In the data rows, the value 128 means zero.
Here are some numbered points:
[147 134 158 149 160 143 155 156  58 148 120 108] 0
[156  59 150 120  36  59 109 155 189 204  30 117] 1
[144  80 147 174  78  66  77 168 182 181  10 101] 2
[ 89 149 146 162 145 128 135 134  61 164 154 185] 3
[180 148 105  88 132 167 187  90 156 108 145  92] 4
[121 107 100 197 125  94   0 160 182  63  41  68] 5
[195 142 131 109 130 157 128 130 172 146 158 125] 6
[128 132 139 172 163 107 129 169  85 186 107 138] 7
[174 109 136  43  52 128 175 110 178 118 156 129] 8
[127 115 167 105 129 123 149 147  83 157 154 173] 9
[ 40 102 102 185 180  82  57 171 121 187  54 116] 10
[ 72 145 140 174 137 125 141 123  58 161 154 185] 11
[134 134 143 149 171 142 157 165  43 162 127 156] 12
[160 139  97  46 155 162 159 105 104 102 201 154] 13
[161 141 158 155 136 149 145 150 140 145 127 137] 14
[148 111 156  83 143 138 143 135 145 143 181 165] 15
[165 157 111 134 134 170 175 120 169 131 137 103] 16
[148  68 142 129  30  84  82  99 228  72  38  62] 17
[152 143 144  64 152 187 125  99 197  82 140 158] 18
[180 129 113  72 195 181 128 133 141 118 147 139] 19
[159  92 108  95  57 107  62  71 229  31  63  20] 20
[128 160 133 117 136 136 154 155 165 142 174 158] 21
[ 43 116  74 205 123  62  44 167  18 130  50  83] 22
[171 133 121 175 172 139 101 164 167 153 100 112] 23
[133  96 145 185 110  74 101 170 100 193  36 110] 24
[ 99  79 108   0  71 121 170  43 116  47 203 139] 25
[ 84  99 164 146 110 112 152 119 114 183 131 174] 26
[131 132 143 149 168 106 146 153  85 193 119 155] 27
[183 142 159 131 152 147 113 146 155 113 146 110] 28
[190 154  92 107 199 171 103 131 121  91 145  90] 29
[123 131 150 167 131 157 159 146 153 137 135 146] 30
[132 163 136 116 154 133 157 132 108 153 172 164] 31
[ 34 113  57 207 122  57  24 167   7 122  24  80] 32
[151 145  78 152 134 102  45 141 221  96  95  83] 33
[137 103 106   0 126 154 173  47 104  40 203 133] 34
[153 143 114 178 171 139 118 171 167 145 114 115] 35
[163 125 133  25  67 118 170 117 130 122 186 151] 36
[174 146 153 145 156 133 115 178 105 106 123 142] 37
[180 126 120  27 138 179 155  87 160  82 181 141] 38
[129 125 145 148 181 150 165 159  57 157 129 147] 39
[ 95 150 134  80 170 163 158 102 133  95 162 191] 40
[144 118 157 118 145 153 171 135  89 154 137 155] 41
[144 137 106  46 152 154 150  98  85  99 200 158] 42
[131 144 152 164 154 135  98 166 134 155 139 166] 43
[183 128 155 136 125 134  86 131 199  86 120  87] 44
[165 141 131  59 172 195 142 119 171 118 145 165] 45
[165 133 132 149 162 144 126 154 194 162  91 127] 46
[161 139 116 157 188 108 114 178  45 177 103 137] 47
[126 142 142 148 122 127 173 117  85 174 151 145] 48
[115  89 160 111 106 124 174 130  60 178 117 158] 49
[181 129  92   6 160 159 139  90  88 109 195 134] 50
[158 161 117 113 171 147 170 125  55 162 160 145] 51
[159 155 122 121 170 145 169 130  50 167 146 141] 52
[123 148 145 128 151 108 157 141  72 194 123 164] 53
[110 107 154 111  72 124 155  93 211 101  94 139] 54
[103  93 159 139  63  98 107 105 218 124  57 118] 55
[196 129 113  32 122 172 137  77 184  94 162 112] 56
[125 107 161 151 108 143 167 117 167 150 106 137] 57
[140 134 131  86 145 129 147 137  34 116 194 180] 58
[ 98 107 152 187 144 124 142 158  31 170  85 107] 59
[109 111 163 131 103 149 155 116 182  92 155 143] 60
[116 136 159 160 127 118 108 178 164 157  94 160] 61
[ 90  91 119  24  85 151 162  64 113  59 184 158] 62
[148 145 146 168 151 124  98 169  86 154 159 148] 63
[109 156 104 194 182  84  54 165  41 136  86 117] 64
[ 50 147  25  64 149 118  35  70 231  19 100  66] 65
[147 147  96  51 169 131 141  95  13 127 202 146] 66
[109 118 129  23 150 159 160  85 107  75 184 182] 67
[117 143 151 149 151 123 166 121 100 184 124 153] 68
[104 163 130 161 155 150 125 176  90 125 162 164] 69
[ 86 108 163 161 104 123 162 111 137 166 110 159] 70
[153 138 140  54 159 185 139 104 189  98 146 167] 71
[149 103 143 132 106  79 100 186 131 201  72 138] 72
[104 126 144 176 141 149 172 134 149 138  97 112] 73
[144 158 122  90 163 133 113 165 175 154 178 166] 74
[162 164 126 159 152 146 154 144 165 122 146 132] 75
[121 107 129 197 125 136 119 152 155 148  75  98] 76
[ 67 121 148 182 113  99 159 127  24 179  95 137] 77
[122 140 123 183 123 156 162 147 132 161 121 125] 78
[116 143 138 114 160 147 156 122 108 120 181 181] 79
[146  67  42  86  67  50   0  41 233   0  65   0] 80
[138  81 148 115  40 100 120 111 223  90  58  92] 81
Which three points above are nearest to each new point? Their numbers follow each, nearest first.
[126  98 162 136 102 139 174 118 143 158 108 140] ~ 57 70 30
[129  76 107   0  55 119 184  36 145  45 190 130] ~ 25 62 34
[108  88 160 117 120 110 160 162   0 185 132 169] ~ 49 9 12
[ 26  98 117 203 153  85  91 141 136 140  46  97] ~ 10 76 24
[101  65  44 179  98  64   8 137 225  47   0  24] ~ 5 80 17
[ 81 161 118 144 126 157 143 115 194  83 181 131] ~ 60 21 75
[117 134 137 186 158 112 121 157 100 173 104 138] ~ 7 27 43
[111 112 161  97  95 149 159 105 170  71 173 147] ~ 60 54 15
[146 109 147  38  79 124 174  93 191  78 159 133] ~ 8 36 56
[196 139  81  24 151 160 131  86 119 101 185 102] ~ 50 13 38
[183 171  84 126 198 184 118 129 168  68 134  68] ~ 29 19 16
[183 134 147  98 123 154 146 130 163 156 157 141] ~ 6 15 14
[160  76  66  28  37 132  75  45 234   6 104  35] ~ 20 80 17
[107 139 130 173 120 144 167 150 124 163 140 142] ~ 78 30 48
[113 121 154 176 131 126 126 159 151 171 112 146] ~ 61 43 30
[169 149 139 147 174 136  78 168  99 142 167 131] ~ 63 37 43
[147 152 117 153 129 158 178 133 159 145 136 111] ~ 16 75 78
[168 124  24  73  90 148  64  65 228  54 111  37] ~ 20 65 33
[157 149 123 141 120 170 169 102 192 107 122  97] ~ 16 4 75
[152 105  90   0 117 158 185  40 143  23 184 114] ~ 34 25 38
[196 123  95  36 101 151 112  61 211  72 147  76] ~ 56 38 4
[169 118 132 127  96 134  97 104 226  71 100  65] ~ 44 81 20
[137 141 124 187 133 158 157 150 124 154 121 120] ~ 78 30 14
[141 119  49 122  94 101  43 107 230  82  72  54] ~ 33 20 5
[ 62 140 155 168  99  71 151 119  32 187 132 146] ~ 77 11 3
[103 158 135 170 152 146 124 177  95 141 142 161] ~ 69 43 63
[114 110  93 113 123 110  44  97 231 105  97 103] ~ 33 44 55
[158  95  51  59  79 143 134  41 228  19  53  20] ~ 20 80 17
[144 141 143 163 151 131 114 165  67 151 169 156] ~ 63 69 12
[188 162 105  99 131 162 156  91 166 111 170  89] ~ 4 16 6
[116 131 108 195 183  79  50 164   4 142  73 120] ~ 64 47 22
[147 128 160 132 148 153 154 152  77 162 135 165] ~ 41 39 12
[113 129 157 168 133 152 159 138 140 142 132 149] ~ 30 78 14
[159 155 103  71 170 139 152 104  37 137 192 145] ~ 66 51 58
[173 148  82  29 164  99  56 170 110 163 191 142] ~ 74 50 19
[138 150 141 144 120 146 176 111 115 161 150 129] ~ 48 68 41
[150 110  28  88  79 130  55  70 234  60  88  32] ~ 20 80 65
[ 51 139 136 183 125 120 145 107  53 153 147 179] ~ 11 3 77
[121  93 160 120 102 135 179 120 107 167 114 147] ~ 49 41 70
[160 149 119 162 176 140 132 169 151 157 130 124] ~ 35 23 75
[179 112 155  54 105 126 156 119 176 105 165 129] ~ 8 36 15
[172 143 143 143 172 156 108 151 168  79 110 129] ~ 28 37 75
[137 124 154 155 164 138 149 162  63 163 119 115] ~ 0 39 12
[ 35 132  55  78 114 152  98  53 226   2 145  90] ~ 65 62 18
[115 137 152 150 145 127 156 118 122 185 145 162] ~ 68 48 26
[145 139 148  78 109 127 161 134  14 100 195 102] ~ 58 66 42
[119 113 158 158 110 148 161 119 181 135 112 139] ~ 57 30 73
[189 100 150  70  86 122 139 113 201  90 130  94] ~ 8 44 56
[107 150 148 168 158 141 102 167 123 146 148 170] ~ 43 69 63
[102 145 111 197 154 101  76 183  92 136 102 105] ~ 64 7 63
[143 149 133 118 167 133 161 134 119 156 171 163] ~ 31 79 21
[180 112  91  68  84 142  87  67 227  22 112  27] ~ 20 44 56
[ 44  81 144 147  52  67 176 123   9 207  60 123] ~ 77 49 59
[150 121 157 142 146 142 158 149  80 166 127 161] ~ 41 39 12
[ 97 117 145 148 109  82 167 129  39 206  93 138] ~ 77 49 53
[167 161 126 131 127 155 172 104 152 136 162 107] ~ 16 4 75
[121 129  92  32 166 118 136  98   0 123 204 154] ~ 66 58 42
[102 122 157 171 132 147 149 135 131 152 133 161] ~ 30 70 78
[164 124 161  82 109 104 136 157 131 145 172 154] ~ 15 9 21
[114 143 125 178 120 150 162 150 122 161 128 139] ~ 78 30 73
[105  89  74 195 108  80   0 145 209  42   5  41] ~ 5 33 17
[ 77 122 143 157 146 159 157 151 157 167 133 168] ~ 30 70 78
[140 125  65 139 110  99  40 124 228  95  83  64] ~ 33 5 44
[  0  97   0  13  74 128  14   0 235   0 100  32] ~ 65 80 20
[132 138 134 171 133 143 169 153 111 157 149 129] ~ 78 30 48
[ 75 131 149 167 118 102 165 122  30 185 116 159] ~ 77 11 3
[ 48  86 132 150  51  89 188 132   6 186  72 121] ~ 77 49 59
[ 92 143 135 170 130 161 148 131 188 121 148 138] ~ 30 60 73
[112 120 151 107 130 151 164 126 123 128 174 170] ~ 79 15 31
[136 109 177 103 108 117 150 139  96 159 128 163] ~ 9 49 41
[100 163 130 154 159 153 124 174  86 114 169 164] ~ 69 63 3
[160 116 151  60 121 130 154 120 157 119 179 143] ~ 15 36 8
[123 126 158 117 142 132 141 155  78 157 163 177] ~ 9 41 31
[196 142 118 126 137 161 118 128 185 134 154 112] ~ 6 28 16
[143  98 133 192 156  90  81 163 103 166  45 123] ~ 24 7 76
[186 142 121 112 122 163 131 107 208  68 127  63] ~ 44 4 16
[  0  68  50  87  56 105  68  16 236  18  46  86] ~ 65 20 80
[104 101 128 198 123 136 124 146 159 143  79 110] ~ 76 73 78
[ 88 125 142 177 143 149 165 138 148 139 100 136] ~ 73 30 78
[121 139 141 146 130 122 170 121  63 184 150 159] ~ 48 53 68
[116 162 134 130 136 148 154 150 143 145 173 162] ~ 21 31 79
[ 12  83 134 204  69  87 123  95  44 146  61  97] ~ 77 59 22
[161 166 114 146 142 141 154 134 175 133 169 120] ~ 75 16 21
[122 141 149 127 126 112 158 146  46 124 194 167] ~ 58 9 3
[152 131 116  20 138 173 166  76 151  65 184 157] ~ 38 67 13
[ 96  73  51 186  95  67   0 135 217  31   0  22] ~ 5 80 20
[180 143 155 132 160 164 131 138 122 113 153 101] ~ 28 14 37
[123 120 158 143 153 141 131 144 127 167 148 173] ~ 43 68 30
[113 130 152 162 146 138 138 133  95 149 164 174] ~ 3 11 48
[179 151 153 142 165 150 101 169 128  97 112 134] ~ 37 28 14
[154 158 129 120 176 139 149 156 123 158 165 151] ~ 31 21 74
[ 98 119 152 179 136 120 157 147  31 170  92 110] ~ 59 77 0
[106  93 157 112 112 117 168 146  15 187 124 168] ~ 49 9 53
[ 15  94 132 203  77  89 133  87  53 141  93 134] ~ 77 11 70
[ 59 119  80 130 120 154 120  46 228  21  73  64] ~ 65 20 54
[143  54  59  67  29  73   0  31 233   0  36   0] ~ 80 20 17
[170 157 157 137 136 120 133 182  77 114 139 144] ~ 37 63 0
[159 159 102  91 175 147 165 112  60 143 178 142] ~ 51 52 66
[156 128 155  83 118 152 165 119 151 148 161 157] ~ 15 21 6
[138  96 140 195 127  81  86 165 109 177  20 111] ~ 24 2 72
[160  85 161 117  44  94 124 123 209 110  83 101] ~ 81 55 54
[139 170 115 119 183 142 147 135 127 163 169 152] ~ 31 21 79
[147 120 153 105 135 155 177 117 117 142 139 147] ~ 41 15 31
[113 142 149 172 128 112  87 186 151 166  75 151] ~ 61 43 72
[128 141 123  73 150 149 151 105  88 101 197 170] ~ 42 13 79
[109 129  23  61 124 112  10  95 231  59 124  74] ~ 65 33 20
[ 45  91 150 155  63  57 160 122   5 209  70 129] ~ 77 59 49
[ 62   0   0  80   0   0   0   0 233   0   0   0] ~ 80 20 17
[176 147  96  85 150 170 169 103 175 110 166 106] ~ 4 16 56
[ 53 114 154 169  79  58 155 119  14 208 101 135] ~ 77 59 49
[  0 105   0   0  95 115  17   3 235   0  89  31] ~ 65 80 20
[ 45 131  45  68 123 142  91  56 231   3 129  73] ~ 65 20 33
[119 157 141 134 147 126 161 124 101 157 171 171] ~ 31 79 48
[194 132 130 113 132 155  74 112 205  43 132  55] ~ 44 28 33
[180 121 116  73  49 137 158 101 217 109 115 105] ~ 8 54 81
[145 161 138 144 166 166 149 130 164  91 151 156] ~ 75 30 21
[166 100 171  91  71  98 147 139 169 136 138 134] ~ 8 57 15
[142 143 156 150 152 132  94 167 129 163 148 165] ~ 43 63 14
[132 152 129 164 123 153 178 130 143 164 124 114] ~ 78 30 73
[143 158 132 114 138 129 150 162 184 146 160 148] ~ 21 74 75
[136 131 144 119 169 172 171 131 112 129 144 147] ~ 41 79 31
[111 131 108  38 162 111 133  94   0 127 204 169] ~ 66 58 42
[155 130 126  23  95 111 138 127  97 119 203 150] ~ 36 42 13
[154 158  96 166 152 112  57 157 208 110 114  94] ~ 33 23 35
[117 138 120 187 193 132 109 152 100 136  76 133] ~ 7 35 23
[152 160 131 163 163 152 144 144 161 111 141 142] ~ 75 14 30
[108 163 151 143 134 142 137 141 173 114 168 173] ~ 21 30 60
[ 49 131  62  99 110 148  99  84 230  27 151 122] ~ 65 60 54
[124 122 141  96 101 156 185  98 170  81 143 141] ~ 60 54 4
[186 140  43  71 115 172  82  76 215  69 145  66] ~ 56 4 44
[113   7  31  35   0  33   0   0 235   0   0   0] ~ 80 20 17
[102 161 133 165 155 151 119 168  96 118 164 168] ~ 69 63 43
[124 144 136 166 121 134 174 138 127 168 130 126] ~ 78 30 48
[187 134 100  81 112 153 117  82 213  75 143  68] ~ 56 4 44
[133 125 116 184 192  94  64 169  37 147  73 131] ~ 64 47 7
[165  81 108  82  46  99  64  68 230  30  58  17] ~ 20 17 80
[100 132 151 150 149 146 150 151 150 162 136 178] ~ 30 43 21
[  0  74  55  99  76 127  96  12 239   1  54  77] ~ 65 20 80
[146  96 134 196 111 112  26 149 185 106  40  74] ~ 5 33 2
